In the data rows, zero lies at 4.5, halfway between 4 and 5.
Some points:
[8 4 9 1 5 4 6 5 4 4 5 6 4 5 8 3 5 5 8 4 4 6 5 6 4 3 4 2 3 7 1 3 5 3 0 6 5
 5 4 9 3 4 6 5 5 6 5 1 3 3 6 8 5 4 4 5 1 2 4 2 5 5 4 3]
[7 6 4 1 5 4 5 7 4 6 6 2 5 5 2 6 5 4 3 5 4 8 5 1 4 3 7 2 4 1 5 2 5 7 6 6 5
 6 6 5 3 5 3 4 8 4 5 5 2 6 4 6 7 0 1 5 4 5 5 4 5 3 7 7]
[2 2 3 7 0 6 4 5 3 4 4 5 6 3 6 4 6 5 2 4 4 4 5 6 3 5 3 6 5 4 4 8 5 4 3 7 5
 7 4 6 4 5 3 5 5 6 7 4 7 8 5 4 5 6 6 4 6 5 5 0 6 7 1 6]
[5 5 3 6 6 5 6 3 8 7 3 5 6 5 8 6 8 5 4 4 5 4 4 3 5 4 5 5 7 9 5 6 6 3 6 5 4
 4 3 0 5 6 3 7 4 4 3 4 6 5 3 2 4 6 6 5 6 4 4 6 3 4 4 7]
[0 5 4 4 6 4 4 3 7 6 3 5 4 6 5 2 3 7 7 6 4 5 0 4 6 2 4 6 6 9 9 4 5 4 6 3 4
 2 5 4 4 3 6 6 5 6 5 4 3 4 4 3 4 4 4 8 6 7 4 5 9 5 5 3]
[5 3 3 4 3 5 5 4 4 6 2 6 5 6 4 6 5 3 3 3 5 5 4 5 4 4 5 4 2 5 6 4 4 3 2 5 7
 4 1 2 9 6 6 5 6 4 4 8 7 2 8 1 3 5 5 4 6 6 6 6 6 5 4 1]
[2 5 4 7 4 5 4 3 4 1 4 6 5 5 3 5 6 5 4 3 3 5 5 3 5 6 5 2 6 8 4 5 4 4 2 6 3
 3 3 3 7 5 5 5 2 2 6 3 5 5 4 5 6 4 7 6 6 5 3 9 5 5 4 4]
[4 6 6 6 4 0 5 4 4 6 3 9 5 5 6 3 5 7 6 4 4 5 5 3 0 6 5 8 5 4 4 4 7 5 2 4 4
 4 4 7 2 1 4 4 3 5 3 6 0 6 4 7 6 5 4 5 3 4 3 5 6 6 4 0]
[3 5 4 3 3 4 4 4 3 5 4 1 4 6 5 4 4 3 6 6 4 3 7 7 5 6 6 4 6 5 1 5 6 5 3 3 5
 2 3 5 0 4 5 5 6 2 5 5 3 5 3 5 4 8 5 5 5 3 2 4 4 5 4 4]
[5 6 3 4 3 4 5 3 3 6 5 6 5 5 5 5 2 7 5 4 5 5 3 4 4 4 4 3 4 3 3 3 4 3 8 4 4
 2 5 2 4 3 4 3 5 4 3 3 7 5 4 8 5 6 5 4 6 3 3 5 4 5 6 6]
[7 4 1 6 6 5 3 7 4 8 3 6 5 7 0 7 5 5 6 3 4 3 6 5 4 3 5 4 5 4 3 3 4 8 6 6 3
 5 0 5 3 8 4 3 5 6 3 5 6 5 4 7 7 6 5 6 6 5 5 2 3 4 6 4]
[0 6 8 3 6 4 4 3 5 3 7 4 7 8 4 4 4 5 4 5 3 3 6 1 6 5 6 6 3 6 2 1 7 2 4 7 6
 5 4 5 4 3 5 0 4 0 8 6 1 1 4 4 1 7 6 3 2 5 2 8 4 4 4 2]
[4 5 4 6 3 4 5 3 3 4 4 3 3 0 4 4 6 4 5 3 4 5 8 3 4 6 3 5 4 1 2 7 4 7 4 6 4
 4 5 9 5 4 5 1 7 2 5 6 2 7 4 3 5 5 4 4 4 5 5 4 5 6 1 6]
[4 6 6 5 3 6 7 8 5 3 5 6 8 4 3 4 3 3 3 5 6 3 3 2 4 7 7 4 7 3 5 7 4 4 9 3 4
 5 8 6 7 3 3 3 7 7 6 4 6 4 1 6 7 4 2 7 6 4 8 5 2 8 7 4]
[2 3 6 7 5 4 4 4 7 5 6 6 5 4 6 2 4 6 9 1 3 4 0 3 7 2 5 8 8 9 6 5 4 3 5 5 4
 6 8 7 4 4 5 4 2 4 3 1 6 2 1 4 3 5 4 7 3 4 4 5 5 6 6 4]
[8 3 3 2 7 4 4 6 4 6 6 4 4 4 3 2 4 6 6 5 5 6 6 4 5 5 6 2 4 3 8 7 4 3 2 4 5
 3 4 5 2 0 5 5 0 3 3 3 4 5 7 4 3 2 5 5 4 4 5 3 7 4 4 7]
[2 3 5 3 3 6 3 4 5 5 5 3 0 4 3 6 5 4 1 5 4 6 6 6 7 5 3 2 4 2 4 1 5 4 6 6 1
 3 7 4 4 5 7 2 4 6 6 6 4 3 3 3 3 7 6 3 5 3 5 4 3 3 5 3]
[6 5 4 6 4 5 2 6 5 3 4 4 5 2 3 6 2 4 3 6 7 6 6 6 5 7 4 5 3 6 7 2 1 3 6 3 4
 6 9 5 4 5 6 5 4 7 3 4 6 3 5 3 3 4 4 6 6 5 4 3 1 5 4 3]
[5 3 4 2 8 3 5 3 3 3 8 3 6 6 4 4 5 5 6 6 3 3 6 7 1 6 5 4 6 4 5 4 4 5 1 3 3
 6 4 2 7 3 3 7 7 3 6 4 3 4 5 3 5 4 5 3 3 4 4 5 7 4 4 4]
[1 5 5 6 4 0 6 4 3 3 2 5 4 3 5 5 1 4 6 4 4 1 2 3 5 1 2 2 8 4 7 5 3 5 7 1 4
 4 6 7 5 7 3 5 6 8 4 5 5 7 4 4 4 4 3 5 5 0 7 5 5 3 5 7]
[4 4 3 6 5 5 4 4 5 5 4 3 1 6 6 6 6 0 4 5 5 4 6 3 3 5 3 4 3 4 3 5 4 6 4 4 8
 5 4 0 3 3 6 5 8 4 2 6 6 5 6 4 6 7 6 3 2 3 6 7 4 6 0 5]
[9 2 4 7 5 4 4 6 5 5 3 5 5 4 3 6 7 5 4 6 7 5 6 7 5 0 4 5 2 5 6 6 5 5 4 5 5
 3 6 6 2 5 5 4 4 4 2 4 6 5 5 5 6 6 3 6 3 9 5 0 4 3 4 4]
[3 4 3 5 1 5 5 7 4 5 5 3 4 2 6 3 2 4 7 6 3 5 4 3 6 3 5 7 5 7 4 4 6 4 3 3 6
 6 4 4 5 1 5 4 2 2 4 2 1 1 5 5 4 4 4 4 1 4 2 6 6 4 3 4]
[8 2 6 3 6 5 6 5 5 9 4 8 2 5 5 4 5 7 4 9 5 6 6 6 6 4 2 3 1 6 2 3 3 4 4 7 4
 6 6 5 6 6 3 6 5 3 7 3 8 7 9 5 6 2 8 4 3 5 4 6 5 2 7 6]
[6 6 3 3 3 5 3 3 4 5 4 6 4 2 6 4 4 4 3 4 8 2 4 5 4 7 3 4 7 3 7 5 4 5 9 2 6
 3 3 2 9 9 2 6 3 8 2 4 6 6 4 5 6 6 0 2 8 4 7 2 1 5 4 5]
[2 5 6 2 4 6 3 6 7 3 5 3 4 6 4 4 3 3 5 6 4 4 3 6 5 6 3 3 4 2 5 5 2 6 8 3 3
 6 8 5 1 7 7 5 7 8 4 3 6 4 6 4 4 4 1 5 5 7 7 4 4 3 6 6]
[4 5 5 8 3 7 3 5 3 4 3 0 3 5 6 7 4 4 1 4 7 5 3 6 5 5 4 6 3 4 4 6 5 6 5 3 6
 4 3 3 6 3 1 7 4 5 3 6 2 4 1 3 5 2 6 2 5 5 4 5 3 3 3 5]
[7 5 4 3 2 4 5 4 4 3 4 3 7 6 6 3 5 3 4 5 3 5 2 6 4 4 5 6 3 3 3 4 4 4 3 5 6
 3 4 4 2 3 4 7 1 4 5 6 3 3 4 6 5 3 5 4 3 3 4 5 5 5 3 5]
[6 3 5 8 9 3 6 3 7 7 5 5 7 5 3 7 4 3 6 4 8 6 3 4 4 3 4 5 4 8 4 5 4 3 5 8 3
 6 0 7 5 4 5 7 4 4 4 4 4 4 8 5 5 7 5 6 5 2 5 5 5 4 5 3]
[2 7 8 1 5 6 2 3 4 0 6 3 4 2 3 2 6 7 3 5 0 5 5 5 5 7 6 5 3 1 4 3 6 6 5 4 4
 4 9 0 5 5 6 3 3 6 8 7 3 3 4 5 1 1 5 0 3 7 1 4 5 5 4 3]
[9 5 5 2 4 7 7 3 3 0 4 6 5 4 4 5 4 8 4 3 6 4 5 4 4 4 6 5 5 4 7 6 6 7 4 3 5
 4 6 5 3 6 3 5 6 4 5 5 5 5 7 3 3 2 5 5 4 6 6 4 3 2 9 7]
[7 5 3 6 4 5 3 5 4 5 7 5 6 3 3 5 7 3 4 4 5 2 6 6 4 5 3 8 5 0 3 7 4 3 6 4 5
 7 1 5 3 7 4 2 3 5 3 5 9 5 4 4 3 3 5 5 6 4 7 4 4 6 6 7]
These points spread out most along one direction. Take the direction at right angles to it along which they spread out most. Then take the direction at right angles to both along which they spread out most. Go by this last direction. Where along it does each point below lie, from 0 to 99? 50 is the average, and the first point above lies past it. One standard deviation of the points above along it is 16.
[6 3 5 8 9 3 6 3 7 7 5 5 7 5 3 7 4 3 6 4 8 6 3 4 4 3 4 5 4 8 4 5 4 3 5 8 3
 6 0 7 5 4 5 7 4 4 4 4 4 4 8 5 5 7 5 6 5 2 5 5 5 4 5 3] : 57
[4 5 5 8 3 7 3 5 3 4 3 0 3 5 6 7 4 4 1 4 7 5 3 6 5 5 4 6 3 4 4 6 5 6 5 3 6
 4 3 3 6 3 1 7 4 5 3 6 2 4 1 3 5 2 6 2 5 5 4 5 3 3 3 5] : 52
[5 3 4 2 8 3 5 3 3 3 8 3 6 6 4 4 5 5 6 6 3 3 6 7 1 6 5 4 6 4 5 4 4 5 1 3 3
 6 4 2 7 3 3 7 7 3 6 4 3 4 5 3 5 4 5 3 3 4 4 5 7 4 4 4] : 60
[9 5 5 2 4 7 7 3 3 0 4 6 5 4 4 5 4 8 4 3 6 4 5 4 4 4 6 5 5 4 7 6 6 7 4 3 5
 4 6 5 3 6 3 5 6 4 5 5 5 5 7 3 3 2 5 5 4 6 6 4 3 2 9 7] : 55
[7 5 3 6 4 5 3 5 4 5 7 5 6 3 3 5 7 3 4 4 5 2 6 6 4 5 3 8 5 0 3 7 4 3 6 4 5
 7 1 5 3 7 4 2 3 5 3 5 9 5 4 4 3 3 5 5 6 4 7 4 4 6 6 7] : 61
[5 6 3 4 3 4 5 3 3 6 5 6 5 5 5 5 2 7 5 4 5 5 3 4 4 4 4 3 4 3 3 3 4 3 8 4 4
 2 5 2 4 3 4 3 5 4 3 3 7 5 4 8 5 6 5 4 6 3 3 5 4 5 6 6] : 45
[4 6 6 5 3 6 7 8 5 3 5 6 8 4 3 4 3 3 3 5 6 3 3 2 4 7 7 4 7 3 5 7 4 4 9 3 4
 5 8 6 7 3 3 3 7 7 6 4 6 4 1 6 7 4 2 7 6 4 8 5 2 8 7 4] : 23
[2 3 6 7 5 4 4 4 7 5 6 6 5 4 6 2 4 6 9 1 3 4 0 3 7 2 5 8 8 9 6 5 4 3 5 5 4
 6 8 7 4 4 5 4 2 4 3 1 6 2 1 4 3 5 4 7 3 4 4 5 5 6 6 4] : 9
[2 2 3 7 0 6 4 5 3 4 4 5 6 3 6 4 6 5 2 4 4 4 5 6 3 5 3 6 5 4 4 8 5 4 3 7 5
 7 4 6 4 5 3 5 5 6 7 4 7 8 5 4 5 6 6 4 6 5 5 0 6 7 1 6] : 57
[6 6 3 3 3 5 3 3 4 5 4 6 4 2 6 4 4 4 3 4 8 2 4 5 4 7 3 4 7 3 7 5 4 5 9 2 6
 3 3 2 9 9 2 6 3 8 2 4 6 6 4 5 6 6 0 2 8 4 7 2 1 5 4 5] : 39
[0 6 8 3 6 4 4 3 5 3 7 4 7 8 4 4 4 5 4 5 3 3 6 1 6 5 6 6 3 6 2 1 7 2 4 7 6
 5 4 5 4 3 5 0 4 0 8 6 1 1 4 4 1 7 6 3 2 5 2 8 4 4 4 2] : 44
[9 2 4 7 5 4 4 6 5 5 3 5 5 4 3 6 7 5 4 6 7 5 6 7 5 0 4 5 2 5 6 6 5 5 4 5 5
 3 6 6 2 5 5 4 4 4 2 4 6 5 5 5 6 6 3 6 3 9 5 0 4 3 4 4] : 69
